In the data rows, 128 means zero.
Some points:
[114 114 122 110 186  96 137 104 137 186  93 162 122 125 155 125 118 102
  94 150 139 105  97 151 141 131 175 160 101 147 116 167 137 110 161 167
 178 101 181 143  89 181 130 205 160 143  64 142 159 171 122 157 130 109
 140 146 138 134 117  80 183 171 111 140]
[117 173 183 131  91 169 102 101 162 136  83 113 164 206 179 114 146 167
 107 128 141 104 143 140 112 119 163  99 159 139 156  66 190 149 141  87
 144 118 108  84 184 156 131 143 154 132 131 110 135  70 105 104 136  96
 147  87  89  89  74  91 145 144 122 121]
[115  94 207 132 112 107 141  39 162  96 143 132  91 168 161 115 113 145
 110 167 121  51 124 111 197  71  88 125 157 123 103 105 156 165  72  92
 143 126 148 182 189  59 112 139 117 106 124 175 152 136 146 159 109 123
 149  86 205 103 185 154 124  98 142  70]
[121 157 100  87 175 135 138  87  92  88 127 131 131 170 143 130  58 186
 131  74  70 112 166 139 133  98 190 111 133  94  94  92 136 145 156 143
 126 131  89 143 126 115 144 108  88 116 131 121 167 128 150 137 129 151
 128 115  92 167 141  94 197  79  98 112]
[148 133 140 133 113 117  83 166 134 145 132 146 137 120  95 132  96  87
 114 107 136 148 115  89 103 150 129 129 153 138  42  93  65 107 122 132
 193 122 146  91 137 173 134 108 142 163 124 122 126 131 140 177  48 138
 115 125 139 132 130 148 110 146 138 136]
[169 165 157 109  71 155 136  40 125 127  90 171 147 123 235 117  93 132
 141 122 139 142 150 145 115 136 122  93 146 138 115  79 129 158  97  79
 141 143 102 102 137  67 115 159 138  98 126 123 110 141 175 114 162  90
 119 115 141 170 124 161 121 129 174 146]
[ 94 143 155 137 147 124 124 176 122 119 121 138 101 116 111 107 107  80
  46 102 139 166 134  80 145 118 131 129 157 144 133 168 128 109 139 134
 151 167 135 143 112 162 133 132 113 139 145 154 100 133 167 162 188 149
 127 112 131 158 151  69 119 185 111 126]
[ 88 162 113 105  82  78 103 126 104 144 130 147  93 136 130 134 104  96
 126 129 115 100 111 128  97 118  88  94 137 126 167 178  96  98  90 127
 119 125 128  96  97 201 110 147 118 130 158 129  75 169 101 145  82 140
 161 124  91 171 144 144 127 153  97  85]
[135 108 132  96 108 125 122 111 139 126 146 152 139 185 124  95 167 100
 195 165 141 125 152 110 142 160 139  70  61 156 143 162 169 101 149 153
 196 177  31 220 141 107 161  91 186 114 138 118 154  76 140  93  91 145
 138 141 124 138 139 142 110 123 123 145]
[189 174 140 112 151 114  96 200 121 134 120 133 153  62 104 123 133 110
 139 103 159  95 112 102 151  92 157 118 175 131 117 167 139 113  93 167
 102 145  79 101 106 150 155 151 146 151 115 149 123 139 131 164 130  84
 149 101 131 129 105 154 143 140 167 108]
[154 107 136 109 111  86 104  96 116 116 139 107  95 128 131  54 109 140
  97 220  88 107 154 101 129 104 139 106 139 160 135  74 143 184 129 103
 136 100 144  99 131 107 149 159 134 108 129 125  87 129 113 109 186 133
 106 124 145  74  84 141  88  86 133 125]
[154 103 116 129 112 141 152 110 171 107 111  72 159 143 124 142 139  57
 110 170 122 139 117 144 102 157 177 111 113 151 125 122 125 188 161 127
  78 135 125 133 129  78 103 167  77 136 148  89 101 140 187  94  98  68
 139  89 113 123 132 126  94  76  82 132]
[183 180 105 165 136 152 118 122 179 146 157 162  72 138 104 137 130 101
 142 140 149 168 148 139 142 147 157 142 152  91  82 182 105  78 137 147
 158 109 129  72 149 166 119 142 116 137 192 153 103 140 111 114 116 125
 114 108 158 111 120 104 142 174 106 115]
[142 186 171 170 110 118 124  79 137 119  40 176 121 166 227 122  77 144
 120 138 141 161 107 157 125 155  96  72 155 195 143  52 206 118  92 122
 107 118  69 139 121 190 107  89 122 113 101 207 139  64  72 160 139 190
 108  82 127  46 157 111 147  84 180 199]
[107 190 156 119 138 110 186 172 164 127 134 167 146  99 105 128 136  99
 142 182 128  98  40 103 136  71 107 154 125 119  74 146 132  78 154 121
  92 126 121  89  96 140  80 120 158  95 109  69 152 127 137 148 153 125
 129 137 108 162 111  93 142 147 142 152]
[ 79 110 132 135 114 145 149  96 154 126 122 154 135 129 125 162 134 154
 163 117 150 115 193  80 117 100 129 112  99 109 133  94 188 141 104 118
 129 118 115 113 137  82 141 221 130 122 165 111 149 119 175 167 135 156
 137  99 137 112 161 122 102  71 128 184]
[135 137 151 149 100 158  87 133 123 115 113 130 118 143 117 139 145 108
 112 141 135 112 132 138 106 146 102 123 170  61 164  99 148 156 127 141
 126 135 145 132 135 121 134 108 135   0  30 207 142  74 149  65 118 165
 101 146  99 114 114 121 150 138 127 133]
[138 176  97 117 109  93 147 138 189 132  73 133 100  96  70  79 150 109
 146  83 139 139 101 122 117 162 139 127  93 105 106 164  92 116 180  94
 166 141 182  95 136 150 109 155 115 150 109 166 128  98  95 157 144 144
 134 111 134 119 137 188 136 144 122  95]
[114  58 170  86 104 190 124 119 111 163 167  71 125 135  97 113 134  91
 169 109 141  83 192 150 161 136  96 145 114 120  80 160 104 146 180 134
  99 113 130 169 109  97 138 131  89 113 143 156 128 141 118 112 131 110
 136 186  88 151 108 130 107  69 172 119]
[ 97 171 114 160 110  96 124 124 144 163 144 104  89  77 111 144 133 129
 168 116 116 158 110  81  88  92 125 152 150 116  71 145  96 142 121  89
 128 177 112 161  81 160 114 104 155 164  97 147 121 153 126 131 119  95
 136 109 144  97 104 118 155 168 108 140]
[ 87 162  65 159 122 155 159 164 131 146 137 120 128 131 120  90  89 115
  72 129 110 120 133 135 121 130 130 130 129 133 103 170 111  83  67 151
 179 135 143 108 145 145 149 127  83 146 144 154 120 118 131 139 127  91
 166 160 127  99 142 200 156 194 135 153]
[115 177 116 168 124 116 104 112 115  75 116 139 127 151 102 149 144 116
 134 122 143  94 104  83 106 148 128 100 113 148 145 186  83  90 116 117
 122  88 155 104  80 112 127 118 117 184 111 156 124 133 138 191 133 107
 103 178 158 123  79  95 136 163 141 119]
[146 137 179 227 113  90 135  83 115 135 125 139 109  92 170 146 141 106
  99  99 121 112 142 133 127 128 166 105 175 106 177  79 167 115 119 126
 142 112 151 125 133 136 128  60 119  57  99 107 172 102  41 123 152  94
  98 135  62 121 137 143  88 101 149 134]
[167 135  79  76 168 126 162 154  96  86 190  81 165 122 133 110 236 158
 122 147 116 145 129 135 118 154  83 205 115 136 164  91 113 164 169 173
 122 155 160 138 118 104 163 110 139 161 175 102  71 128  84 137  88 161
 110 133  84 115 177  88 133 153 118 150]
[160  73 147 137 159 127 132  71 144 179 137 107 159 143 113 119 132 184
 109 127 106 129 104 102  89 130 149 152 133 171 145 122 141 136 117 164
 102  99 131 100  97  90  88 112 158 158 164 143  85 109 149  50 141 116
 152 118 166 186 137 156  68 109 111 173]
[ 92  95  85 126 169 158 183 191  54 127 167 149 171  88  95 129 151 173
 159 118 112 141 124 155 166 176 135  97 108 104 155 152 150 188 182 115
 127 132  78 134 181 154 133  77 175 164 120 142  82 146  92  91  93 133
 120 201  78 144 150  94 120 116 121 115]
[138 107  37 127 143 108 165 107 168 161 133 101 224 152  63 124  85 172
  78  82 137 212 178 190 117 128 110 124 131 139 151 116 149  80  40 103
  62 157 102 141 145 116  92 124 139 162  86  90 136 183  38 136 166 185
 106 173 170 177 151  92 101 116 168  81]
[125  80 127  89 232 102 118 151  97 134 169  87 160 144 122 155  82 203
 168  50 102 183 148 143  88 177 127 211  67 101 147 106  81 128  87 107
  33 103 180 116 195 147  93 147  99  96 145  55  92 145 148 203 171  88
  90 100 143  81 141 120 145 160 135  79]
[130  62 129 149 106 177 129  98 126 113 119 101 103  81 124 118 154 152
 141 172 159 118 113 166 152 149 114  47 157 112  95 101 120 154 127 160
 120 139 156 165 110  92 140 140 156 114 173  81 137 133 172 118 155 158
 165 148  93 121  95 133 122 124 131  69]
[103  66  98 129 107 220  30 206  69 112 135 117 121  71 129 208 151  96
 122  69  81 134  76 222 129 119 116 159  89 115 203 205  99 115 206 114
 137 155 130 123  81 114 173  69 126  46 151  92 205  69 124 107  86 139
  96 100 186 112 128 154 148 105  75 202]
[137 139 101 112  87 118 147 159  95 154 113 135 101 123 137 201 125  83
 136 149  98 134 101  85 135  67  98 154 126 122 134 142 133  94 112 156
 167  74 135 118 137 167 111 106 109 200  75  93 144 121 172 117 188 127
 159 135 137 148 150 105 170 112 153 112]
[109  92  88  85 153 129 142 164  85  75 121 140 135 170 115 139 167 193
 184 132 151 180 118  96 183 128 162 182  87 127 148 111  75 133 155 155
  41 172 155 161 160 149 171 142 107 177 141  82 111 164 110  79  69 134
 149 160 161 146 106 147  87 118 113 173]
[123  59 178 147 160  87 120 223 142 111 178 105  81  91 154 123 147 135
 127 165 180  93 153 169 139 128  59 185 109 149 161 127 118 141 124 105
 157  73 130 186  97  33 137 115 104 128 161 153 194 193 164  65 112 158
  93 140 125 154  95 207 109 128  91  82]
Along one direction, these points spread out more than along any other. Take the direction at right angles to it along which they spread out most. Go by this last direction. For each point below, how far along it does it lie, from 0 to 99? The average is 50, and the first point in the table lies past the average. One standard deviation of the points above along it is 16.
[115  94 207 132 112 107 141  39 162  96 143 132  91 168 161 115 113 145
 110 167 121  51 124 111 197  71  88 125 157 123 103 105 156 165  72  92
 143 126 148 182 189  59 112 139 117 106 124 175 152 136 146 159 109 123
 149  86 205 103 185 154 124  98 142  70] 34
[ 88 162 113 105  82  78 103 126 104 144 130 147  93 136 130 134 104  96
 126 129 115 100 111 128  97 118  88  94 137 126 167 178  96  98  90 127
 119 125 128  96  97 201 110 147 118 130 158 129  75 169 101 145  82 140
 161 124  91 171 144 144 127 153  97  85] 69
[103  66  98 129 107 220  30 206  69 112 135 117 121  71 129 208 151  96
 122  69  81 134  76 222 129 119 116 159  89 115 203 205  99 115 206 114
 137 155 130 123  81 114 173  69 126  46 151  92 205  69 124 107  86 139
  96 100 186 112 128 154 148 105  75 202] 37
[135 137 151 149 100 158  87 133 123 115 113 130 118 143 117 139 145 108
 112 141 135 112 132 138 106 146 102 123 170  61 164  99 148 156 127 141
 126 135 145 132 135 121 134 108 135   0  30 207 142  74 149  65 118 165
 101 146  99 114 114 121 150 138 127 133] 42
[160  73 147 137 159 127 132  71 144 179 137 107 159 143 113 119 132 184
 109 127 106 129 104 102  89 130 149 152 133 171 145 122 141 136 117 164
 102  99 131 100  97  90  88 112 158 158 164 143  85 109 149  50 141 116
 152 118 166 186 137 156  68 109 111 173] 37
[148 133 140 133 113 117  83 166 134 145 132 146 137 120  95 132  96  87
 114 107 136 148 115  89 103 150 129 129 153 138  42  93  65 107 122 132
 193 122 146  91 137 173 134 108 142 163 124 122 126 131 140 177  48 138
 115 125 139 132 130 148 110 146 138 136] 71
[123  59 178 147 160  87 120 223 142 111 178 105  81  91 154 123 147 135
 127 165 180  93 153 169 139 128  59 185 109 149 161 127 118 141 124 105
 157  73 130 186  97  33 137 115 104 128 161 153 194 193 164  65 112 158
  93 140 125 154  95 207 109 128  91  82] 25
[117 173 183 131  91 169 102 101 162 136  83 113 164 206 179 114 146 167
 107 128 141 104 143 140 112 119 163  99 159 139 156  66 190 149 141  87
 144 118 108  84 184 156 131 143 154 132 131 110 135  70 105 104 136  96
 147  87  89  89  74  91 145 144 122 121] 46
[121 157 100  87 175 135 138  87  92  88 127 131 131 170 143 130  58 186
 131  74  70 112 166 139 133  98 190 111 133  94  94  92 136 145 156 143
 126 131  89 143 126 115 144 108  88 116 131 121 167 128 150 137 129 151
 128 115  92 167 141  94 197  79  98 112] 42
[130  62 129 149 106 177 129  98 126 113 119 101 103  81 124 118 154 152
 141 172 159 118 113 166 152 149 114  47 157 112  95 101 120 154 127 160
 120 139 156 165 110  92 140 140 156 114 173  81 137 133 172 118 155 158
 165 148  93 121  95 133 122 124 131  69] 32
[109  92  88  85 153 129 142 164  85  75 121 140 135 170 115 139 167 193
 184 132 151 180 118  96 183 128 162 182  87 127 148 111  75 133 155 155
  41 172 155 161 160 149 171 142 107 177 141  82 111 164 110  79  69 134
 149 160 161 146 106 147  87 118 113 173] 35
